In the data rows, 50 means zero.
Some points, one per row:
tensor([ 0, 21, 75, 98, 81, 50, 37, 54, 69, 66, 58, 64, 70, 55, 16,  0,
         0])
tensor([ 0,  0, 53, 95, 88, 59, 37, 49, 68, 70, 60, 61, 71, 69, 30,  0,
         0])
tensor([61, 62, 54, 48, 47, 49, 55, 51, 49, 44, 44, 45, 49, 46, 45, 53,
        63])
tensor([70, 57, 36, 21, 17, 28, 47, 61, 56, 45, 38, 42, 52, 56, 54, 56,
        64])
tensor([42, 34, 35, 54, 70, 64, 48, 40, 46, 57, 60, 54, 49, 54, 62, 57,
        35])
tensor([60, 43, 44, 35, 35, 39, 50, 57, 53, 45, 39, 42, 47, 49, 50, 53,
        59])
tensor([55, 46, 32, 25, 25, 33, 52, 59, 60, 47, 38, 38, 46, 55, 56, 57,
        59])
tensor([53, 40, 25, 24, 36, 52, 57, 57, 48, 43, 44, 49, 56, 57, 52, 57,
        71])
tensor([37, 34, 38, 50, 57, 58, 56, 50, 46, 43, 46, 51, 52, 49, 46, 46,
        66])
tensor([70, 64, 47, 31, 21, 31, 41, 56, 60, 50, 39, 39, 45, 52, 53, 59,
        58])
tensor([32, 21, 33, 45, 58, 59, 54, 50, 44, 44, 47, 52, 52, 51, 48, 50,
        68])
tensor([85, 86, 55, 24, 20, 38, 59, 54, 44, 45, 55, 60, 52, 50, 63, 71,
        48])
tensor([65, 62, 51, 42, 39, 44, 52, 54, 49, 44, 43, 45, 50, 47, 45, 45,
        64])
tensor([84, 48, 12,  2, 27, 58, 67, 50, 41, 51, 67, 64, 57, 58, 77, 77,
        47])
tensor([33, 41, 60, 77, 76, 59, 41, 40, 48, 55, 53, 49, 46, 49, 53, 48,
        36])
tensor([71, 62, 45, 28, 20, 29, 46, 58, 57, 48, 39, 42, 47, 53, 53, 58,
        59])
tensor([52, 49, 59, 59, 56, 49, 53, 49, 47, 45, 45, 43, 45, 42, 43, 48,
        58])
tensor([67, 71, 74, 57, 45, 41, 45, 50, 48, 45, 45, 46, 45, 42, 44, 46,
        57])
tensor([61, 64, 54, 46, 40, 38, 45, 53, 53, 46, 40, 41, 44, 48, 46, 47,
        55])
tensor([38, 26, 23, 33, 51, 59, 60, 52, 46, 43, 48, 54, 57, 51, 50, 60,
        74])
tensor([66, 66, 62, 52, 44, 43, 53, 52, 50, 45, 42, 43, 47, 46, 43, 45,
        60])
tensor([61, 64, 60, 56, 53, 51, 51, 49, 48, 45, 47, 45, 46, 42, 44, 48,
        60])
tensor([69, 71, 61, 50, 48, 53, 58, 46, 43, 49, 53, 49, 44, 45, 54, 57,
        37])
tensor([35, 38, 48, 63, 70, 66, 47, 42, 46, 52, 54, 53, 45, 45, 53, 54,
        58])
tensor([67, 57, 47, 36, 30, 34, 55, 56, 54, 45, 39, 41, 48, 52, 49, 49,
        60])
tensor([79, 68, 46, 23, 12, 25, 44, 61, 59, 45, 38, 44, 53, 56, 53, 52,
        67])
tensor([94, 82, 40,  4,  5, 35, 58, 60, 46, 42, 52, 62, 59, 54, 62, 77,
        79])
tensor([74, 89, 68, 48, 36, 40, 51, 52, 47, 45, 49, 50, 48, 43, 50, 61,
        56])
tensor([57, 57, 58, 58, 55, 53, 46, 48, 47, 46, 47, 49, 45, 44, 43, 57,
        60])
tensor([57, 52, 41, 41, 48, 57, 55, 50, 46, 44, 48, 52, 50, 45, 47, 55,
        69])
tensor([51, 41, 43, 55, 69, 65, 48, 41, 48, 57, 57, 51, 46, 55, 57, 43,
        21])
Then 16 other points, each followed by its number:
tensor([57, 50, 42, 37, 36, 44, 50, 56, 53, 46, 40, 42, 48, 52, 50, 53,
        58]) 0
tensor([88, 80, 44, 14, 15, 40, 58, 58, 45, 43, 53, 63, 57, 54, 61, 77,
        70]) 1
tensor([47, 35, 37, 40, 47, 57, 62, 53, 49, 44, 43, 48, 51, 51, 48, 54,
        64]) 2
tensor([82, 67, 35, 11,  5, 21, 51, 64, 58, 44, 38, 44, 55, 63, 56, 57,
        71]) 3
tensor([41, 41, 49, 58, 64, 64, 60, 46, 44, 46, 49, 50, 46, 45, 45, 58,
        63]) 4
tensor([70, 76, 78, 55, 38, 39, 47, 51, 48, 45, 47, 47, 45, 43, 48, 59,
        51]) 5
tensor([38, 28, 33, 46, 57, 58, 58, 49, 44, 45, 49, 53, 52, 51, 48, 56,
        71]) 6
tensor([23, 36, 54, 72, 74, 63, 44, 41, 44, 52, 55, 52, 47, 44, 50, 61,
        63]) 7
tensor([ 8, 69, 99, 94, 66, 56, 58, 64, 63, 62, 69, 71, 48,  3,  0,  0,
        32]) 8
tensor([75, 85, 75, 48, 28, 33, 44, 54, 50, 44, 48, 53, 48, 49, 51, 64,
        59]) 9
tensor([36, 27, 44, 65, 75, 67, 50, 40, 49, 58, 58, 48, 50, 55, 59, 49,
        23]) 10
tensor([50, 40, 42, 42, 42, 47, 54, 55, 50, 45, 40, 43, 47, 51, 49, 40,
        58]) 11
tensor([37, 18, 28, 55, 74, 70, 48, 39, 48, 63, 63, 53, 52, 60, 66, 46,
        14]) 12
tensor([18, 24, 47, 72, 77, 62, 43, 41, 46, 54, 57, 55, 47, 49, 56, 62,
        60]) 13
tensor([ 0,  0, 50, 91, 88, 54, 36, 48, 68, 71, 61, 62, 72, 72, 39,  0,
         0]) 14
tensor([79, 74, 51, 24, 12, 21, 39, 59, 60, 48, 37, 38, 49, 56, 55, 53,
        63]) 15
Which of these numbered points is nearest to each point below, ignoring the 2 directions in which the first points spread most? Its number follows each.
tensor([72, 69, 71, 51, 33, 24, 43, 52, 55, 49, 41, 37, 43, 47, 47, 49,
        56]) > 0
tensor([82, 42, 11,  5, 35, 66, 61, 46, 40, 55, 67, 66, 57, 62, 78, 76,
        31]) > 12
tensor([90, 67, 24,  2, 16, 50, 68, 55, 40, 46, 60, 67, 57, 56, 69, 81,
        65]) > 1
tensor([73, 68, 50, 31, 18, 25, 34, 56, 60, 50, 39, 37, 44, 53, 54, 58,
        58]) > 15
tensor([51, 51, 47, 50, 54, 55, 57, 50, 46, 44, 46, 48, 51, 46, 45, 51,
        64]) > 6
tensor([44, 39, 39, 42, 48, 53, 61, 54, 48, 43, 43, 46, 51, 51, 47, 50,
        61]) > 2
tensor([21, 21, 49, 77, 83, 60, 38, 42, 55, 64, 57, 53, 56, 61, 50, 14,
         0]) > 12
tensor([63, 42, 21, 11, 21, 36, 55, 62, 54, 42, 39, 48, 56, 60, 55, 48,
        69]) > 3
Now 16 new points, numbered from 0 again:
tensor([76, 55, 26,  5,  7, 31, 47, 64, 59, 44, 37, 43, 57, 64, 57, 57,
        70]) 0
tensor([13, 20, 52, 79, 81, 62, 43, 40, 51, 60, 58, 48, 48, 53, 60, 60,
        40]) 1
tensor([67, 59, 44, 44, 56, 61, 53, 43, 45, 54, 58, 53, 46, 50, 59, 46,
        23]) 2
tensor([ 3,  4, 37, 76, 87, 63, 42, 39, 56, 68, 64, 57, 58, 71, 69, 41,
         3]) 3
tensor([67, 63, 49, 50, 58, 67, 46, 43, 44, 54, 56, 48, 47, 54, 56, 44,
        19]) 4
tensor([74, 71, 56, 43, 45, 56, 53, 47, 44, 49, 56, 52, 45, 47, 58, 53,
        37]) 5
tensor([63, 68, 61, 54, 47, 41, 47, 51, 50, 45, 43, 46, 46, 44, 42, 44,
        60]) 6
tensor([60, 63, 54, 45, 40, 42, 46, 53, 52, 46, 41, 42, 43, 51, 47, 47,
        55]) 7
tensor([48, 37, 37, 41, 51, 58, 62, 52, 46, 43, 47, 50, 53, 51, 47, 54,
        69]) 8
tensor([ 0, 52, 99, 99, 67, 52, 52, 66, 68, 64, 69, 79, 64, 22,  0,  0,
         5]) 9
tensor([24, 30, 59, 76, 76, 63, 45, 41, 46, 53, 54, 51, 44, 46, 51, 58,
        58]) 10
tensor([26, 24, 31, 49, 63, 63, 56, 47, 43, 45, 51, 53, 53, 48, 49, 59,
        74]) 11
tensor([45, 40, 47, 65, 73, 58, 45, 41, 49, 56, 55, 48, 47, 56, 53, 36,
        20]) 12
tensor([17, 81, 99, 89, 64, 52, 61, 64, 62, 68, 76, 65, 27,  0,  0,  6,
        51]) 13
tensor([43, 42, 37, 47, 55, 61, 55, 50, 44, 44, 48, 52, 51, 48, 47, 54,
        68]) 14
tensor([54, 47, 45, 57, 71, 60, 39, 40, 50, 60, 57, 49, 52, 55, 50, 28,
         6]) 15
Which of these numbered points is nearest to each point below, ignoring the 2 directions in which the first points spread most? Its number follows each.
tensor([57, 59, 47, 48, 51, 56, 52, 49, 44, 45, 48, 51, 48, 45, 47, 63,
        66]) > 14
tensor([ 6, 15, 47, 79, 85, 63, 39, 40, 57, 67, 61, 53, 58, 64, 61, 38,
         1]) > 3
tensor([ 0, 54, 99, 99, 71, 43, 51, 67, 73, 68, 65, 76, 79, 53,  0,  0,
         0]) > 9
tensor([14, 20, 47, 75, 83, 65, 38, 39, 53, 64, 61, 50, 52, 64, 63, 39,
        12]) > 3
tensor([ 0, 15, 49, 82, 85, 65, 50, 39, 52, 65, 63, 54, 52, 61, 68, 59,
        33]) > 1
tensor([69, 81, 68, 52, 44, 49, 52, 49, 45, 46, 50, 48, 44, 43, 51, 57,
        47]) > 5
tensor([53, 47, 49, 55, 63, 58, 49, 43, 44, 51, 53, 49, 44, 46, 53, 60,
        48]) > 6
tensor([84, 73, 49, 19,  7, 19, 43, 61, 60, 47, 38, 41, 53, 55, 55, 55,
        65]) > 0
